In the data rows, the value 128 means zero.
A hidden rule labels the rows of this table. It goes by one to three of the table's principal directions, not those with the most spread.
[138 139 122 130 156 136 137 136 110 141 148 132 145 138 149 116 136 110
 107 128  93 141 158 124  91 171 101 105  99 154 124 133 145 129 141 112
 122 122 122 176  80 133 133 138 129 115 123 157] comb
[125 170 105 165 101 154 135  99 197 142  73 147 113 145 168 112 177  94
 163 157 206  48  93  57 123 102 129 158  86 163 105  97  53 202 108  93
 150 109 122  87 204  54 170 172 124 174  77  93] iron
[124 146 140 148  81 164 119 115  96 104 132 121 130  92 142 119 139 160
  74 117 115 165  93 151 142 148 116 152 152 159 134 186 173  32 139  90
  84 142 104  89  96 224 110  80 152  85 185 160] mint
[133 126 130 140 156 123 132 133 144 127 103 110 129 138 139 125 136 111
 165 154 161 131 131  96 110 135 146 121 100 124 144 107  92 188 116 146
 143 128 135 157 148  83 134 152 133 159  88  93] iron
[115 145 160 149 125 140 125 123 161 106  96 114 104 126 147 126 133 148
 177 153 210 130 113  95 152 107 165 150 131 114 158 127  72 169  97 144
 128 152 117  92 193 131 121 128 138 160  98  74] mint
[101 128 191 140  70 159 110 114 128  92 147 105 121 101 103 128 116 176
 115 135 143 188 115 169 187 102 144 159 167 144 168 171 141  47 124 137
  83 146 104  53 145 199  96  62 140 103 202 133] mint
[134 129 127 143 168  95 125 149 110 119 108 109 112 132 159 160 110 152
 124 125 171 146 128  95 112 153 149 136 149  90 148 148 107 169 114 133
 133 155 109 158 132 165 135 140 160 153  82  94] comb
[148 125 129 110 146  92 123 158 148 141 134 109 106 148  86 140 119 123
 172 148 111 149 172 144 136 109 139  94 110  88 160  85 123 197 115 207
 151  98 174 165 160  45 154 148 120 185  80  94] sock
[117 111 125 129  90 142 124  94 123 128 141 144 138 108 116 118 121 129
 121 121 114 107 103 166 151 104 117 129 145 139 115 112 155  70 131 120
 106 123 129  78 124 146 102 102 115 105 170 150] yarn
[147 142 145 176  38 148 109  93 104 122 126  99 112  90 117 111 153 138
 113 165 114 159  82 187 150 108 122 133 127 166 155 115 178  72 133 158
  72 101 147  80 139 100 129  80 148 139 155 123] mint
[129 132 124 140 121 142 135 118 110 130 124 133 140 121 148 117 140 116
 116 126 126 120 116 125 111 143 122 128 119 150 114 138 137 109 136 103
 122 131 115 134 107 132 124 127 128 104 136 143] sock
[111 140 164  99  91 130 101 166 177 119 153 114 105 143  45 145 125 162
 144 132 106 172 157 150 191  83 126 146 131 105 164 138 117 138 124 192
 139  93 144  90 184  92 143 124 115 166 155 113] comb
[129 121  99  98 146 102 133 125 129 160 153 164 144 152 118 141 132 103
 112 108  77  74 152 133 110 127 105 107 131 128  84  95 137 147 146 119
 159 116 141 142 105  79 146 157 100 127 122 150] mask
[123 131 163 138  74 129 116 107 170 115 165 127 113 134 106 125 116 148
 139 134 123 141 126 151 181  90 118 143 126 152 162  97 137 119 129 148
  84 113 137  93 174 117 134  98 125 147 152 114] sock
[130 132 125 126 156 125 146 117  99 130 157 154 146 135 175 125 125 124
  87 110 100 123 145 124  97 168 118 113 136 153 113 145 153 103 140  83
 116 154 104 166  77 177 128 119 131  85 137 158] comb
[100 137 140 115  52 175  98 134 163 121 120 120 123 110  57 125 142 149
 113 121 122 134 103 154 189  80 104 176 142 137 115 162 122  64 137 125
 128  95 128  22 157 143 118 111 119 127 202 157] hill
[101 132 128 126 104 166 124 108 141 127 136 149 141 120 127 118 132 132
 100 118 128 109 119 137 147 118 107 148 142 153 107 153 127  70 128  86
 119 127 103  66 121 180 113 111 122  99 182 168] mint
[132 132 179 126  48 121 105 131 128 119 181 101 119 120  54 136 125 155
 118 129  60 196 145 199 184  98 112 123 132 150 174 118 185  81 153 188
  87  94 156 105 133  95 133  82 115 134 180 139] hill
[126 137 161 108 121  82 111 182 153 147 168 113  96 169  57 168  97 148
 142 116 107 166 198 146 164  94 115 123 124  88 162 121 115 185 130 204
 142  87 137 143 168  69 165 143 112 180 106 120] sock
[109 124 198 132 130 109 119 133 155 106 171 108 118 149 107 145 103 162
 149 145 139 192 164 135 165 111 150 130 133 129 195 121 110 154 117 180
 102 140 116 129 165 128 121  99 128 151 139  95] hill
[109 123 179 132 148 139 121 145 121 123 148  99 134 133  97 123 105 142
 133 131 133 192 159 135 135 134 115 131 109 136 156 147 115 117 135 150
 105 131 116 122 108 167  90 109 121 124 153 151] hill
[111  97 115  98 160 118 139 129 113 136 150 149 151 131 116 135  95 121
 118  98 104 121 156 148 126 131 122 105 148 107 112 137 144  94 127 117
 141 134 116 139  90 173 105 123 106  88 154 168] hill
[127 122 147 136 169 126 136 143 120 121 115 107 134 135 137 122 129 120
 153 151 152 162 141 107 102 145 154 119 104 122 151 137 102 165 117 152
 140 139 118 172 128 109 119 137 132 132 107 106] mask
[150 148 129 124 101 112 133 127 161 135 160 138 109 147 114 120 132 123
 140 132  90 130 151 142 146 112 114 110 100 145 150  88 151 155 132 155
 112  96 163 154 157  73 167 126 116 154 109 118] mask
[116 123 127 104 157 116 139 131  82 139 155 154 156 132 139 143 124 126
  87  96  85 124 157 140 103 160 122 106 155 130 100 157 155  91 146 101
 145 152 104 150  61 168 116 126 110  76 151 173] mask
[136 111 117 157 115 123 139  91 114 122 113 122 147 113 166 125 122 109
 120 111 148 104  90 108 113 144 123 136 125 164 113 110 138 112 150  73
 100 148 124 136  98 154 116 121 133 104 126 136] iron
[131 122 153 135 149 125 148 100 116 122 161 132 138 130 156 110 118 123
 124 143 112 153 154 150 117 143 140  97 126 159 151 113 150 111 125 127
  98 151 130 154 103 152 117  92 125 104 138 138] mint
[132 136 120  98 174 114 151 120 139 125 168 171 129 149 161 118 125 132
 117 127  91 120 163 129 116 145 141  96 135 128 134 119 145 136 113 122
 134 151 134 171 122 150 142 118 120 112 121 127] mint
[136 112 116 121  82 107 113 121  80 143 181 131 155 113  93 154 123 130
  69 101  24 150 140 198 134 146  87  96 150 143 128 122 220  54 163 140
 105  95 134 141  58 122 132 107 119 100 178 179] mint
[119 117 149 137 147 116 139 119 135 118 112 125 130 133 141 127 124 121
 177 143 175 125 121 105 125 116 168 122 119 116 144 108  93 170 111 150
 140 148 122 142 159  96 114 135 115 133 100  89] hill
[127 137 139 117 154 100 117 178 135 141 122 108 102 151  90 156 116 140
 152 135 144 155 171 123 134 115 137 121 125  74 151 136  96 189 111 191
 162 108 131 144 160  88 148 155 127 176  87 105] sock
[114 126 116 147 110 163 133 103 100 138 110 134 154 107 140 111 141 107
  97 117 133 108  99 130 109 139 104 140 121 166  89 154 136  67 144  74
 118 127 103  94  84 166 103 120 120  82 166 181] sock
[119 127 149 135 165 144 145 109 134 100 105 125 128 120 173 106 125 138
 148 137 186 132 105  90 119 139 164 145 132 138 133 140  93 133 116  94
 117 185 119 122 135 192  96 110 139 110 122 105] mask
[137 148  90 137 118 182 147  87 117 122 112 164 149 101 193  81 166 108
 100 123 117  79  81 113  99 163 109 131 116 181  84 138 155  68 136  42
 110 148 122 117  89 183 115 121 134  76 149 160] iron
[136 143 109 126 165 139 155 110 137 124  85 149 120 127 181 102 148 111
 154 137 179  78 108  83 101 132 162 130 123 129  98 123  90 161 113  90
 153 168 138 130 145 136 127 142 126 121  87 105] hill
[126 108 123 133 189  74 138 141 137 130  97 115 124 151 151 166  98 121
 173 120 197 110 142  71 111 133 162 121 134  80 140 105  71 221 110 140
 161 155 120 172 149 114 134 167 129 162  53  81] sock
[149 137 129 172 134 106 119 139 133 127 107  95 100 135 160 147 113 136
 147 143 184 137 126  98 121 141 126 136 118 113 161 111 104 191 113 142
 106 123 120 153 157 118 151 146 168 184  63  84] yarn
[154 110 124 153 160 105 140 116  83 120 107 104 127 111 174 125 110 124
 138 128 156 134 108 118  94 159 144 116 131 122 132 112 139 140 134 115
 103 164 137 170  95 159 107 121 152 123  88 109] hill
[156 129  96 163 158 155 137 139 117 107  43  92 119 101 182  96 142 113
 164 145 208 125  61  61  83 162 147 156  87 120 121 142  93 164 119  94
 127 149 132 165 133 149 112 156 169 138  72  88] hill
[120 146 107 156 117 171 136 120 134 120  54 126 134 111 160 102 167 107
 134 131 198  94  56  61 101 134 137 178  95 154  88 164  80 131 131  67
 145 137 105 104 142 137 119 151 133 111 122 125] yarn
[148 125 136 141 169 103 133 138 117 126 108 104 109 133 151 128 114 131
 160 139 168 135 127 102 107 140 145 126 118 106 140 105 103 187 123 145
 123 152 145 160 136 123 121 140 145 160  69  89] mask
[120 133 143 163 138 148 134 109 158 105  70 106 109 119 161 108 132 132
 169 158 232 122  82  77 130 110 165 166 115 132 140 130  61 164 101 113
 120 157 120  93 183 151 111 124 147 150 101  84] mint
[116 124 123 119 170 135 158  90 159 130 145 167 142 146 173 105 120 108
 135 133 141  90 151 111 117 130 137 108 125 155 119 106 109 135 111  88
 126 155 122 133 127 160 124 119 113 106 128 139] sock
[144 124 107 146 176 110 123 142 132 121  69 103 108 128 162 138 135 129
 172 161 198 112  99  78 100 138 165 137 124  81 138 108  75 216  99 152
 155 147 137 151 167  95 132 167 163 188  50  53] mask
[111 132 143 128 142 111 134 136 119 137 127 141 128 143 127 141 122 127
 137 114 151 118 135 108 121 121 136 133 125 116 118 137 102 151 128 133
 146 136 103 132 136 118 123 142 106 121 114 129] yarn
[131 143 121 134 152 128 140 135 149 141 119 133 129 151 144 121 140 104
 135 136 142 115 145  92 104 138 123 126  93 145 121 123  97 175 127 116
 144 119 124 157 135  96 151 154 123 141  99 127] mint
[146  99 112 144 159 120 118 141  97 123  92  93 133 109 138 129 121 120
 163 146 153 139 101 119  99 152 139 118 116  91 139 106 123 160 120 158
 131 131 138 164 116 106 101 152 152 153  88  91] sock
[124 122 123 120 127 136 125 122 124 118 125 135 130 116 133 127 135 136
 135 144 126 126 121 146 135 123 151 118 150 109 137 131 135 114 107 145
 140 134 125 118 140 124 123 121 133 124 137 111] mask
[131 126 120 128 183 111 129 149 151 128  86 118 110 146 146 138 129 123
 181 156 194 109 132  81 111 123 166 129 121  79 136 111  61 223  94 159
 171 141 130 149 179  82 138 171 141 181  58  65] iron
[122 109  97 125 158 128 139 101  95 143 111 154 146 117 162 125 128 109
 116 124 138  73 111 131  97 137 132 116 153 119  82 120 127 109 123  94
 145 151 118 112  95 149 105 135 123 103 126 145] hill
[117 122 116 123 158 162 158  96 124 132 116 159 155 124 170  88 139  93
 129 128 143  88 121 112  96 139 135 121 114 163  87 135 115 101 127  68
 137 155 115 127  99 158 103 124 109  73 146 161] yarn
[123 115 120 129 149 117 148 101 105 122 139 158 126 120 174 126  93 140
 109  98 150 101 119 130 125 133 135 128 165 121 111 138 141  90 121  81
 105 170 105 121 109 225 106 101 131  85 133 148] hill
[125 147 116 135 103 132 130 109 162 123 116 147 111 131 149 131 138 136
 122 127 157  92 109 110 148 107 136 150 145 136 121 129 111 133 115 100
 128 133 123  92 169 140 153 125 135 139 123 114] mint
[121 118 118 132 123 141 134 103 126 125 139 146 152 123 148 118 138 115
 111 133 110 116 115 132 117 138 127 122 127 155 121 127 144 100 129 104
 122 129 113 133 112 129 123 120 125 101 155 140] mask
[138 142 122 149  78 171 113 124 153 134  88 100 123 111 100  99 165 104
 163 163 143 122  99 132 138 106 114 139  85 150 126 105 114 135 129 146
 128  85 158  88 158  56 132 142 129 161 125 118] iron
[145 151 116 119  79  87  99 174  79 165 181 130 114 138  72 181 128 147
  62  99  26 159 177 194 137 138  76 102 150 103 134 149 204 101 152 182
 132  64 125 150  92  84 178 136 126 144 136 169] yarn
[114 108 131 113  89 119 120  96 101 115 168 149 137 102 117 145 104 163
  79  96  84 129 112 187 167 116 123 127 196 126 125 139 190  30 137 111
  96 148 121  76  98 211 103  74 125  84 195 160] comb
Which label does each new row get?
[126 140 147 113 108  98 105 178 149 150 161 112 116 162  56 166 123 134
 126 120  84 163 183 141 151 111 100 125 111 111 151 125 125 172 142 190
 148  73 134 146 147  49 169 154 113 174 122 131] iron
[110 117 148 120 167 119 140 131 120 138 139 130 147 145 129 135 111 114
 133 115 136 131 166 115 113 138 128 115 125 133 120 132 106 140 136 116
 140 146 112 144  99 142 112 134 107 108 129 151] hill
[105 131 166 118  65 145 115 119 144 125 185 136 136 127  74 129 119 146
 104 111  76 160 149 180 181 100  98 132 135 160 146 137 165  59 145 139
  95 101 121  81 125 145 121  88 103 103 203 172] yarn
[132 133 105 139 106 175 114 131 125 129  84 101 132  98 107 103 157 116
 124 152 133 139  97 138 123 129 113 140 109 137 117 146 129  95 126 125
 131 101 145  87 118 129 116 129 143 136 148 145] comb
[126 120 144 133  83  96  97 142 144 149 169 115 108 144  65 166 102 142
 137 136 100 146 164 182 174  86 101 114 137  99 165  90 144 146 119 209
 115  69 135 105 166  59 152 129 123 184 127 120] hill
[156 122  73 126 126  98 111 158  65 142  98 110 125 105 122 165 133 135
  85 104  96 124 103 139 101 160 115 125 160  83 101 151 171 114 146 128
 150 117 139 152  79 133 143 152 155 136 106 134] hill
[154 139 141 130 109 129 106 185  73 136 144  82 128 118  76 134 147 133
 102 143  52 217 156 175 110 160 107 107 102 122 157 162 183 110 151 195
 127  81 140 183  84  73 142 130 142 136 139 144] sock
[119 109 150 136 154 132 142 109 128 131 126 124 135 132 135 109 113 110
 156 145 160 126 137 129 117 116 143 119 115 138 128 109 103 139 121 131
 122 144 127 125 129 123 101 118 116 119 126 129] mint
[127 154 146 155  35 146 105 110 127 114 134 118 110 103 109 132 151 160
  94 134 117 150  85 161 171 104 118 161 146 157 145 148 161  69 137 133
  89 109 124  63 152 135 139  89 142 131 172 130] comb
[127 111 154 115 187  80 133 159 146 129 136 108 114 161 113 153  89 133
 176 130 158 153 180 107 129 121 153 111 123  82 163 104  86 213 113 180
 147 139 136 175 155 102 132 148 122 168  75  90] mint
[141 162 130 144  97 132 126 135 163 124 121 128 112 141 136 124 158 125
 143 141 135 126 118  98 133 125 128 140  95 148 145 119 115 173 127 136
 129 106 133 146 172  69 169 147 132 158  99  96] yarn
[129 121 123 111 115 137 118 142 150 133 128 123 123 130  93 124 122 125
 143 120 119 118 131 136 148 107 110 138 121 118 117 116 123 130 135 136
 134 107 147 109 141 109 127 140 121 141 136 133] iron
[100 128 160 122  97 139 127 114 198 117 135 134 121 145  96 123 115 132
 163 121 165 116 129 111 181  75 129 158 117 145 138 111  84 141 125 124
 120 122 129  74 188 124 125 119 102 138 149 122] sock
[ 91 104 152 115 146 135 126 134 113 117 147 132 146 128 118 143  93 149
  99 101 138 151 141 134 141 130 128 146 163 119 125 181 121  75 128 103
 124 152  80 104 101 219  93 105 124  82 183 166] mask
[133 110 135 112 124 129 105 169  88 108 141  90 138 106  90 150 120 158
  98 126  76 208 139 168 135 157 131 120 155  99 162 177 177  79 135 164
 126 121 126 155  87 158 119 111 154 116 167 133] sock
[133 119 114  81 145 116 136 155 108 134 166 142 148 136  99 134 119 125
  91  89  45 149 166 151 120 151 110 105 134 127 112 151 176  92 157 118
 144 123 141 174  70 149 134 125 109  86 160 175] mint
[129 102 108 113 129 119 123 114  99 146 158 141 152 120 111 135 123 115
 106 128  65 122 145 181 120 135 110  88 145 124 120 105 177  90 133 146
 129 110 138 133  84 112 119 121 117 114 154 157] mint
[152 133 131 143 149  88 138 132  96 126 164 121 132 139 167 151 117 133
  97 125  91 168 165 133 101 178 130  91 133 138 166 128 171 141 134 134
 106 138 120 214  88 138 158 118 149 124 102 123] yarn
[127 137 103 136 123 117 120 137 138 148 120 127 130 139 120 150 135 116
 113 125 125 115 140 117 122 131 106 125 121 125 123 128 120 150 126 128
 145  97 122 129 128 102 157 153 129 153 113 138] sock
[117 121 157 108 118 101 102 186 109 126 170  99 118 138  56 173  95 170
  91 106  80 214 177 169 159 126 115 130 153  89 169 181 157 102 135 185
 128  99 111 142 115 152 138 111 134 133 165 150] hill
[107 119 170 112  79 145  97 144 135 115 164 106 127 118  58 141 112 165
 111 120  93 180 141 180 185 102 109 148 155 126 152 151 150  68 141 159
 105 111 126  69 129 154 108  94 127 125 199 149] mask
[112 143 139 139 115 178 149  87 120 106 110 145 145 100 162  83 153 127
 108 126 147 127  84 116 121 137 140 148 123 183 107 166 132  56 134  62
 106 166 114  89 106 209  92  87 119  63 177 161] iron
[131 126 149 131  72 133 109 134 115 116 128 101 119 106  84 133 131 148
 126 127 112 162 106 163 161 107 129 144 140 127 142 138 154  90 143 156
 111 115 143  96 135 117 120 105 130 128 159 125] comb
[148 131 127 136 134 117 152 105  91 126 148 142 136 121 164 107 130 119
 102 117  96 135 118 137  99 155 129 111 118 164 121 125 172  99 149  99
  98 150 135 173  84 155 123 101 123  86 131 149] mint
[145 141 132 129 164 112 134 156 110 123 121 110 121 134 143 135 141 130
 137 154 122 173 159 123 101 159 159  97 120 107 165 143 132 168 111 170
 148 132 132 193 125 100 151 137 144 144  89  98] mask
[132 131 101  98 111 139 129 121 112 145 164 168 152 128 113 117 161 110
  90 127  33 109 136 171 115 136 110  99 128 148  99 125 183  84 143 130
 147 102 138 141  94  79 142 129 105  97 169 162] iron
[131 133 110 144 124 166 146  99 152 120 101 142 140 121 171  90 149 100
 146 137 159  92  94  93 112 135 129 138  95 166 110 119 111 127 124  77
 122 134 124 129 136 131 124 135 128 109 125 127] hill
[150 112 124 147 114  98 113 123 104 142 130 104 119 122 121 147 119 125
 137 144 120 126 127 159 126 123 123 110 139 111 139  83 147 149 131 169
 115 113 149 133 126  75 135 132 144 167 100 105] mask
